Here are some points, each followed by its number:
[ 1.61  1.22  1.23  0.12  1.60  0.34  0.31  1.60  0.12 -1.36 -0.19 -0.48 -0.75
  1.73 -0.55 -1.74  0.06  0.02  0.70  0.18  1.19  0.81  1.08 -0.71] 0
[-0.12 -0.56  0.07 -0.43 -0.35  0.86  0.12 -0.71 -0.49 -0.20  0.33 -0.09  0.01
  0.03  0.33  0.03  0.06  0.07  0.24 -0.25 -0.29  0.18 -0.13  0.09] 1
[-0.86  0.17 -0.88 -0.94 -0.78  0.87  0.49 -0.48 -0.27  1.63 -0.16 -0.89  1.10
  0.50 -0.65  1.86 -0.20  0.32 -0.47  0.37 -1.46 -0.50  0.25 -0.02] 2
[ 0.84  0.15 -0.37  0.00 -1.52  1.14  0.17 -2.12 -1.49 -1.79  0.52  0.26  1.05
 -1.32  0.34 -0.19 -0.61  1.14 -0.35 -2.41  0.24  0.53 -1.21  0.86] 3
[ 3.23  2.45  2.14 -0.39  2.63  0.07  0.72  3.89  0.80 -1.10 -0.28 -0.74 -0.81
  4.00 -0.64 -1.52 -0.73 -0.09  1.51  1.51  0.91  1.99  2.39 -1.87] 4
[-2.24 -0.89  3.08  1.23 -0.74 -3.17  1.40 -1.94  1.24 -0.09  0.62  0.45  1.69
 -0.34  0.75  0.87  0.81 -0.63 -1.51  1.43  0.15  0.24 -1.02  1.68] 5
[ 0.22 -0.43  0.57  0.27 -0.84 -1.48  0.19 -0.86  1.31 -0.15  0.45 -0.90  0.55
 -0.52  1.13 -0.73  0.51 -1.66 -0.59  0.69  0.07  0.82  0.11 -0.04] 6
[-0.39  0.97  0.10 -0.19  0.99 -0.43 -0.74  1.10  0.76  0.03 -0.36  0.51 -0.03
 -0.60 -0.70  0.54  0.24 -0.66  1.34 -0.15  0.21 -0.43  0.25 -0.04] 7
[-0.52 -0.24 -0.61  0.35  0.05  0.83  0.10 -0.35  0.49  0.61 -1.34 -0.52 -0.44
  0.86 -1.07  1.29  0.23  0.75 -1.28  0.81 -0.12  0.08  0.78 -0.02] 8
[-0.87  0.68  0.62  1.43  1.98 -2.37 -0.09  0.92  0.34 -0.53 -1.87 -1.99 -0.26
  1.59  1.08 -0.90 -0.18  0.68 -1.26  2.30  4.34 -0.41 -0.54  0.96] 9
[-0.34 -0.01  1.00  1.05 -0.16 -1.93  1.34 -0.34  0.74  0.80  0.20  0.84  0.93
  0.54 -0.07  1.32  0.53 -1.14 -1.58 -0.24  1.60  0.58 -0.95  0.34] 10
[-0.16  0.38 -0.55  0.23 -1.39  0.38  0.22 -0.93 -0.55 -0.73  1.15  1.15 -0.60
 -1.28  0.92 -1.32 -0.28 -0.63  0.53 -0.70  0.22 -0.34 -0.02  0.15] 11
[-0.08 -0.96  0.83  1.66  1.06 -1.00 -0.76  0.70  0.07 -0.31 -0.69 -0.21 -0.23
 -0.15  1.25 -0.24  0.74  0.70 -0.62  0.51  1.24  0.45 -0.64  0.85] 12
[-0.24  1.12 -0.63 -0.34 -0.14 -0.22  0.10 -0.45  0.59  1.15 -0.42 -1.00 -0.78
  0.59 -0.65  0.50  0.65 -0.06 -0.07  0.58 -0.60  0.56  0.12  0.67] 13
[ 0.08  0.38 -1.64  0.06 -0.76  0.66 -0.13 -0.32 -0.33  0.10 -0.71 -0.32 -1.43
  0.52 -0.46 -0.61  0.67 -0.09 -0.04 -0.30 -0.41 -0.36  0.65  0.05] 14
[-1.17 -0.65  0.12 -0.60  0.56 -2.20 -0.09  0.36  0.84  0.38 -2.03 -1.23  0.76
 -0.06  1.51  1.00  0.20 -0.55 -1.38  1.16 -0.39 -0.05  0.35  1.38] 15
[ 0.35 -0.50  0.47  0.16  0.14 -1.01 -0.43 -0.98  0.07 -0.77  0.38 -0.13 -0.41
 -1.59  1.18 -1.31  1.09 -0.40  1.23 -0.59  0.84  0.49 -0.57  1.23] 16
[-0.02 -0.25  0.00  0.24  0.37 -0.14 -0.53  0.73  0.22 -0.06 -0.36  0.00  0.27
 -0.27  0.38  0.64  0.20  0.54  0.38  0.14 -0.34 -0.29  0.29  0.31] 17
[ 0.51  0.79 -0.01  0.33  0.50 -0.59 -0.02  1.28  0.38  0.50 -0.11  0.41 -0.23
  0.37 -0.13  0.17  0.95 -0.14  0.95 -0.21  0.31  0.30  0.15  0.03] 18
[-1.16 -1.60 -0.79  1.07  0.21  0.44 -0.55 -0.35 -0.35 -0.31 -0.50  0.04 -0.24
 -0.70  0.56 -1.12 -0.01  0.83 -0.78 -0.25  0.67 -1.31  0.01  1.11] 19
[-2.95 -2.78 -1.32 -0.99  0.24 -1.27 -2.67  0.38 -0.21  0.67 -1.86 -0.28  1.56
 -1.10  1.49  2.45 -0.39  0.46  1.81  0.09 -1.33 -2.01  0.40  0.77] 20
[-0.09 -0.71 -0.33  0.79  0.14 -0.90 -0.31 -0.73  0.43 -0.18  0.51  0.59 -0.62
 -1.40  0.89 -1.32 -0.21 -0.04  0.34  0.59  0.60  0.13 -0.99 -0.97] 21
[ 0.70  0.88  1.84 -0.59  1.86 -0.04  0.02  0.20  0.53 -1.15  0.28 -1.17 -0.71
  2.46 -0.76 -1.63 -1.23  0.38  0.03 -0.12  1.74  1.07  0.97 -0.46] 22
[-0.01 -1.06  3.12 -0.88 -0.04 -0.56  0.95 -1.33  1.44 -1.09 -0.58 -2.71  1.51
  0.66  1.00 -1.33  0.36 -1.49 -1.47  1.56  0.70  2.37 -0.30  0.04] 23
[-0.55  0.62 -0.44  0.79  0.39 -0.97 -0.35  0.94 -0.04  0.35 -0.34 -0.55 -0.49
  0.09 -0.07  0.06  1.24 -0.23  1.21  0.13  0.81 -0.56  0.39  0.60] 24
[ 0.96 -0.30  1.47 -0.21  0.76 -0.07  2.13 -1.35  1.34 -2.49 -1.22 -2.22  1.14
  1.77  0.87 -2.15 -0.04 -1.52 -2.92  1.26  1.15  3.40  0.84  0.29] 25
[ 0.45  1.06  1.36 -0.72  0.50 -0.55 -0.08  0.58  0.47 -0.09  0.88  0.88  2.11
 -0.35 -0.16  1.44 -0.47  0.40  1.07  0.53 -1.01  0.42 -0.61  0.31] 26
New points follow, each followed by the number of its nearest point above by angle.
[ 0.44  0.02  0.18 -0.10  0.25  0.26 -0.39 -0.28  0.29  0.03 -0.19 -0.06 -0.30
  0.49 -0.65  0.73  0.31  0.23 -0.60  0.24 -0.28 -0.22 -0.34  0.48] 8
[-0.12  0.02 -1.04  0.39 -0.04 -0.19 -0.07 -0.62 -0.07 -0.21  0.26 -0.14 -0.15
 -0.74  0.83 -0.69  0.67 -0.46  0.66 -0.73  0.32 -0.23 -0.53  0.52] 16
[ 1.05 -0.46  0.10  0.03  0.47  2.04  0.07  1.05 -2.10 -0.71  1.92  2.47 -0.20
 -0.10 -1.75  0.03 -2.06  2.09  0.32 -1.58 -0.44 -0.76 -1.67 -0.99] 3
[-0.87 -0.16  0.15 -0.21 -0.53 -0.09 -0.97 -0.49 -0.89  0.38  0.30 -0.09  0.79
 -0.74  0.45  0.74 -1.07 -0.83  0.02 -1.15 -1.55 -0.35  0.14  0.18] 20
[-0.38 -0.49  1.15  0.12  0.33 -1.28  0.69 -1.07  1.69  0.02  0.33  0.42  1.04
 -0.85  1.09  1.47 -0.13 -0.58 -0.14  1.10 -0.58  0.43 -2.23  0.04] 5
[-0.52  0.35 -0.52  0.74  0.32 -1.12 -0.40  0.31 -0.29  0.83 -0.48 -0.46 -0.33
 -0.39 -0.05  0.38  1.29 -0.42  0.81  0.24  0.59 -0.95  0.90  0.50] 24
[-0.37  0.30 -0.53  0.03 -0.73  0.79 -1.07 -0.38 -1.44 -0.16  0.38 -0.26  0.40
  0.65 -0.43  0.67 -0.76  0.43 -0.19 -1.26 -0.75 -0.79  0.86 -0.06] 2
[ 0.29 -0.41 -0.57 -0.93  0.07  0.05  0.47 -0.26  1.60  0.17 -0.37  0.06 -1.07
 -0.83  0.27 -0.69 -0.07 -0.83 -0.54  0.27 -1.00  0.62 -0.62 -0.29] 6
[ 1.28 -1.13 -0.37 -0.08  0.64  2.16 -0.36  0.83 -1.67 -0.97  0.95  2.11 -0.17
  0.03 -1.07 -0.42 -1.25  1.73  0.31 -1.19 -0.42 -0.33 -0.24 -1.12] 3
[ 0.39 -0.80  1.70  0.40  0.38 -1.18  1.28 -1.48  2.44  0.11  1.02  0.01  0.83
 -1.09  0.82  0.88  0.45 -1.11 -0.58  1.42 -0.49  1.54 -2.99 -0.02] 5
[-0.06 -0.19  0.62 -0.28  0.03 -0.21  0.79 -0.15  0.87 -0.80 -0.45 -1.09  0.51
  0.70  0.25 -0.66 -0.21 -0.21 -0.63  0.74  0.50  1.12  0.63  0.39] 25
[ 0.36 -0.57  0.42 -0.32  0.66  0.80 -0.66  0.34  0.28 -0.33 -0.06  0.89  0.08
  0.17 -0.48  0.29 -0.94  0.65 -0.04 -0.06 -0.27  0.09 -1.34  0.21] 26
[-0.43  0.08 -0.86 -0.45 -1.33  0.30  0.42 -1.24 -0.33  0.94  0.16 -0.35  0.31
 -0.47  0.15  0.89  0.74  0.28 -0.20  0.09 -0.75 -0.39 -0.04  0.28] 2
[ 0.18 -0.30  0.08  0.49  0.21  0.10 -0.59  0.44 -0.21  0.20 -0.45 -0.19  0.42
  0.83 -0.34  0.28 -0.19  0.88 -0.96 -0.11  0.78 -0.47 -0.65  0.00] 9
[-0.85  0.22 -0.06 -0.67 -1.37 -0.20 -0.70 -0.66 -0.49  0.21  0.32  0.02  0.66
 -0.36  0.45  1.43 -0.42 -0.68 -0.54 -0.80 -1.13 -0.59  0.89 -0.49] 2
[-0.01 -0.33  1.55 -0.08 -0.18 -1.15  1.00 -0.34  1.32 -0.20  0.28  0.03  1.21
 -0.84  0.81  0.87  0.35 -0.97 -0.39  0.97 -0.14  0.89 -1.34  0.40] 5
[-0.08 -0.60  2.25 -0.35  0.93 -0.92  0.25  0.18  1.82 -0.89  0.67  1.02  1.22
 -0.41  0.72  0.85 -0.48 -1.15 -0.89  0.78 -0.25  1.03 -2.23  0.09] 5
[-0.06 -0.90  1.66 -0.34  0.36 -0.84  0.76 -0.30  1.58  0.67  0.35  0.19  1.25
 -1.10 -0.02  0.78 -0.18 -0.92 -0.01  0.76  0.09  0.83 -2.87  0.37] 5
[-0.83  0.34 -0.26  0.95 -0.13 -0.14  0.33  0.46 -0.82  0.98 -0.22  0.13 -0.74
  0.54 -0.62  0.39 -0.20 -0.59 -1.60  0.36  0.76 -0.70 -0.86 -0.61] 10
[-0.37 -0.12  0.29  0.03 -0.22 -0.32 -0.38  0.09  0.22  0.29  0.43  0.14  0.51
 -0.08  0.19  0.41  0.58 -0.41 -0.35  0.13  0.00 -0.20  0.09 -0.07] 5
[-0.37 -0.18 -0.74  0.48  0.03 -0.12 -0.16  0.31 -0.40  0.66 -0.48  0.60  0.08
  0.15 -0.40  0.59 -0.07 -0.33 -0.66 -0.40  0.93 -0.39 -0.28 -0.55] 10
[ 0.29  0.47  0.65  1.07 -0.04 -0.16 -0.46  0.23 -0.42 -0.32 -0.44  0.21  0.20
  1.13 -0.34  0.39  0.46  0.55 -0.14  0.92  0.96  0.17  0.76  0.06] 9
[-0.23  0.26  0.12  0.11  0.00  0.01 -0.61  0.52 -1.35  0.28  0.40  0.62  0.89
  0.07 -0.20  0.93 -0.51  1.67  0.68  0.19  0.11 -0.17 -0.44  0.66] 26
[ 0.79  0.72 -0.46 -0.88  1.14  0.65  0.11  0.87 -0.74  0.27  0.31  0.99  0.74
  1.20 -0.96  0.02 -0.72  1.25  0.43  0.40  0.50  0.86 -0.28 -0.43] 4
[ 0.29 -0.19 -1.42 -0.73 -0.03  0.53 -0.17  1.63 -0.46  0.31 -0.15  0.53 -0.75
 -0.62 -0.29 -0.39 -0.06  0.45  0.88 -0.32 -1.11 -0.37  1.14 -0.58] 14
[ 1.72  0.69 -0.56  0.22  0.25  0.63  1.66  0.57 -0.25  0.06  0.39 -0.06 -0.28
  0.95 -0.52 -1.18  1.27  0.29  0.17  1.12  1.15  1.38 -0.38  0.05] 0
[ 0.27 -0.01  0.62  0.10  0.14 -0.09  0.44 -0.94  0.58 -0.75 -0.27 -1.66  0.62
  0.59  0.27 -0.95 -0.06 -0.81 -1.64  0.28  0.00  1.06  0.39 -0.10] 25
[-0.32  1.20  1.00  2.27 -0.98  0.63  0.59 -2.40 -1.95 -0.76  0.82  0.13 -0.47
  2.55 -2.34  0.87 -0.32  0.72 -2.36 -1.80  0.22  0.09 -1.14  0.39] 3
[ 0.01  0.29  0.27  0.15 -0.17  0.17  1.11 -0.89 -0.77  0.46  0.89  0.59  0.58
 -0.64 -0.53  0.01 -0.18 -0.30  0.04 -0.45 -0.32  0.02 -1.96  0.19] 3
[-0.33  0.67 -0.59  1.06 -0.09 -1.23  0.29 -0.31  0.34  0.25 -0.88 -0.48 -1.64
  0.99 -0.51 -0.84  1.05 -0.95 -0.82  0.22  1.54 -0.06 -0.28 -0.03] 9
[-0.63 -1.43  0.65  1.33 -0.76  1.70 -1.00  0.01 -2.05 -0.77  0.67  1.74  0.03
 -0.68  0.10 -0.25 -1.17  0.61 -0.57 -1.01 -0.10 -1.19 -0.86  1.03] 19
[ 0.74 -0.75  0.64 -0.03  0.90  1.33 -0.99 -0.04  0.24 -1.27 -0.15  0.30  0.28
  0.31 -1.02  0.88 -0.79  0.90  0.39 -0.08 -0.53 -0.24 -1.15  0.81] 26
[-1.00 -0.47 -1.09 -0.54 -0.22 -0.67 -0.14 -0.34 -0.20  1.08  0.04 -0.46 -0.25
 -1.14  1.16 -0.17  1.07 -0.64  0.03 -0.14  0.40 -1.04 -0.26  0.46] 20
[-0.35 -0.25  0.17 -0.76 -1.04 -0.01 -0.26 -0.46 -0.24  0.16  0.67 -0.32  0.49
 -0.36  0.06  0.50  0.11 -0.27 -0.94 -1.00 -1.39 -0.35  0.87 -0.07] 2
[ 0.33 -0.27  2.33  0.82 -0.25 -0.09 -0.84 -1.39 -1.19 -1.65  0.46  0.54  2.35
  0.94 -0.37  1.17 -1.69  1.34 -1.16 -0.42  0.93 -0.01 -0.20  1.12] 3
